In the data rows, 128 means zero.
Some points, each followed by its number:
[145 136 154 116 101 173 111 140 146 104 149 117 112 104 143 102 110 112
 127 110 129 162 102 114 101 128 105 178 112 143 143 119 104 199 104 106
 129 198 128 168 118 87 105 134 105 105 183 161] 0
[161 139 116 98 116 178 212 100 56 145 150 107 102 150 106 95 121 123
 132 108 117 50 100 121 110 100 104 142 108 95 95 129 103 203 99 147
 156 143 116 141 108 101 106 178 178 103 193 133] 1
[98 100 109 148 156 85 111 170 164 87 121 201 236 98 133 207 139 230
 229 120 108 102 105 180 123 148 109 96 150 107 151 116 167 115 181 116
 88 101 114 110 105 126 106 112 197 155 108 101] 2
[140 143 158 220 171 99 110 155 157 95 119 128 166 107 136 226 117 109
 122 151 151 94 182 102 136 171 110 144 106 198 113 118 138 125 101 108
 133 155 106 101 106 131 107 105 107 101 135 179] 3
[158 102 150 113 101 226 121 179 166 103 124 118 154 100 136 126 125 119
 123 132 113 107 194 112 166 99 122 103 111 115 173 103 129 135 100 105
 132 120 110 149 102 88 136 99 111 103 138 141] 4
[171 119 119 112 123 197 164 140 111 108 130 129 106 116 111 109 128 134
 133 102 102 117 108 103 114 101 108 118 111 101 105 118 107 151 108 118
 134 130 119 106 108 131 115 143 196 116 189 135] 5
[103 163 115 97 115 190 111 148 152 107 117 173 144 103 156 140 97 118
 154 105 132 112 187 131 161 162 103 103 113 145 135 124 156 102 126 111
 118 145 105 100 105 132 110 102 163 160 130 102] 6
[151 97 148 211 169 91 103 203 191 72 137 118 107 111 141 179 106 111
 135 111 111 174 152 113 112 134 135 168 115 160 164 114 147 110 106 112
 131 133 104 125 111 117 107 101 102 106 116 112] 7
[134 108 147 106 102 182 166 101 88 128 142 130 113 117 105 109 129 109
 104 138 114 179 102 104 108 108 109 165 108 96 107 181 146 213 108 112
 131 122 146 106 118 137 111 181 117 108 181 175] 8
[123 118 109 116 132 143 116 188 174 84 109 193 249 110 151 190 149 219
 207 163 105 109 124 159 147 149 108 96 144 101 130 108 106 104 141 104
 103 132 103 104 111 133 105 102 170 125 98 107] 9
[107 178 113 166 164 105 131 115 118 126 135 136 126 156 136 147 105 123
 148 113 154 121 110 216 114 148 101 132 116 152 113 116 123 123 115 113
 125 150 118 116 141 145 108 107 170 138 129 144] 10
[109 95 107 170 172 79 147 180 151 105 74 136 159 105 101 189 184 198
 143 143 99 146 105 120 98 97 135 107 118 112 162 108 190 111 169 111
 94 97 102 110 107 127 162 109 129 110 106 98] 11
[169 107 193 163 107 72 109 159 161 91 146 122 102 104 187 108 104 113
 137 104 154 189 158 110 173 143 174 229 110 222 156 108 144 108 102 109
 133 142 145 136 116 111 106 137 106 143 118 107] 12
[111 92 169 135 105 92 153 175 142 117 86 120 107 107 101 161 208 198
 116 149 105 121 107 116 148 85 211 96 114 99 156 107 159 125 154 120
 105 101 113 98 146 169 230 166 99 102 102 127] 13
New points follow, each followed by the numbers of its three nearest points above, looking only along the 6 directions in which the numbered points spread most, nearest first.
[197 115 163 129 105 129 114 174 165 75 127 137 131 107 118 145 144 131
 114 103 113 102 106 106 169 93 114 117 144 106 101 137 104 107 128 108
 116 105 102 104 106 129 108 121 148 141 255 171] 5 4 0
[148 107 124 119 125 115 141 104 104 128 130 126 105 175 105 101 140 110
 97 102 110 171 107 109 109 101 99 179 104 98 99 232 97 164 114 115
 129 99 151 107 135 152 114 158 171 127 128 164] 8 5 1
[98 144 120 127 133 121 110 91 117 156 194 81 114 158 153 108 105 112
 139 121 127 171 97 171 107 195 159 125 107 146 103 110 116 110 102 146
 155 115 113 125 140 139 102 133 96 96 105 102] 10 5 0
[172 181 119 120 127 160 112 121 133 121 113 135 114 127 209 108 111 116
 129 96 199 112 135 153 106 182 107 109 107 163 138 99 107 110 111 110
 127 207 120 126 112 117 110 98 139 170 158 180] 6 10 0
[139 194 112 134 144 111 106 104 126 125 134 129 99 199 111 114 105 112
 137 101 183 99 98 190 102 131 111 160 109 134 99 148 106 164 102 125
 143 200 134 126 113 116 109 110 140 157 152 211] 10 5 1
[104 100 158 133 112 124 114 102 119 130 121 170 138 108 131 115 106 142
 168 131 111 123 102 101 116 151 102 118 162 171 99 97 168 107 140 119
 115 100 114 104 113 133 105 127 179 108 138 105] 10 6 5
[99 103 111 124 135 107 153 94 90 180 132 106 109 112 103 116 108 117
 138 116 105 118 136 111 108 95 201 104 126 105 174 156 161 106 196 110
 74 103 108 109 172 178 175 110 95 97 107 106] 13 11 5
[132 91 111 153 154 82 108 154 158 86 145 170 168 112 100 194 194 216
 150 117 103 104 117 129 120 109 99 107 194 97 164 106 111 103 143 120
 113 125 112 97 113 139 143 105 172 162 111 120] 11 9 2
[98 103 110 153 158 82 133 137 130 102 160 132 105 110 103 95 97 114
 145 105 109 161 124 98 134 94 214 101 136 103 227 108 211 107 219 122
 68 101 145 193 140 87 203 111 106 162 111 96] 13 11 7
[98 108 132 105 112 132 107 100 123 135 111 143 100 114 96 111 95 106
 141 137 109 105 111 105 108 109 105 112 161 101 98 222 183 106 152 42
 60 98 117 112 121 134 111 145 123 100 133 129] 5 8 10
[104 103 187 103 70 133 105 135 147 145 115 138 125 109 148 154 53 115
 195 140 124 106 233 119 198 141 170 103 131 158 104 106 160 114 108 134
 142 101 109 104 116 136 106 112 105 101 117 104] 6 4 7
[158 112 126 110 120 163 114 103 120 132 114 137 147 100 108 155 107 119
 142 209 102 97 110 107 107 133 103 104 159 102 92 184 116 110 161 125
 106 100 107 97 144 167 106 131 101 100 104 146] 5 6 4
[104 112 109 99 122 128 125 94 109 173 92 113 109 220 100 99 112 109
 127 108 107 158 100 203 105 101 103 140 126 94 137 134 187 159 140 110
 110 114 255 199 158 97 104 99 104 127 106 99] 5 8 10
[109 188 123 94 108 136 109 114 133 130 112 188 121 102 186 114 112 107
 122 113 152 112 151 152 220 135 113 113 137 130 128 107 117 99 137 114
 114 154 106 118 109 122 110 106 110 188 132 96] 6 10 4
[103 143 128 101 110 151 115 95 115 133 183 95 104 108 117 105 107 110
 132 185 114 141 98 131 114 162 138 133 110 106 124 142 107 129 101 173
 174 127 138 132 204 186 104 153 91 100 98 131] 5 8 0
[121 165 169 111 89 155 110 108 126 130 128 129 160 107 176 128 120 113
 117 192 191 102 157 109 182 163 117 98 112 174 120 92 104 114 100 189
 183 147 99 104 112 134 108 132 108 91 168 130] 6 4 5
[132 104 161 167 132 78 112 153 154 93 116 136 106 101 122 180 113 117
 132 110 119 147 112 115 103 101 179 190 106 133 204 132 151 103 101 110
 135 100 156 121 161 161 143 123 109 105 109 160] 7 12 11
[146 103 0 174 255 69 117 187 173 86 168 116 117 111 107 117 117 132
 143 93 114 132 185 105 180 99 234 95 115 119 190 108 171 103 176 107
 87 97 112 137 112 107 202 102 108 176 103 107] 11 7 13
[98 176 111 106 122 143 132 87 100 167 144 152 144 134 118 114 98 114
 145 157 108 100 170 134 145 188 121 211 120 119 101 118 123 101 136 126
 121 99 113 101 125 148 107 94 106 131 103 92] 10 6 5
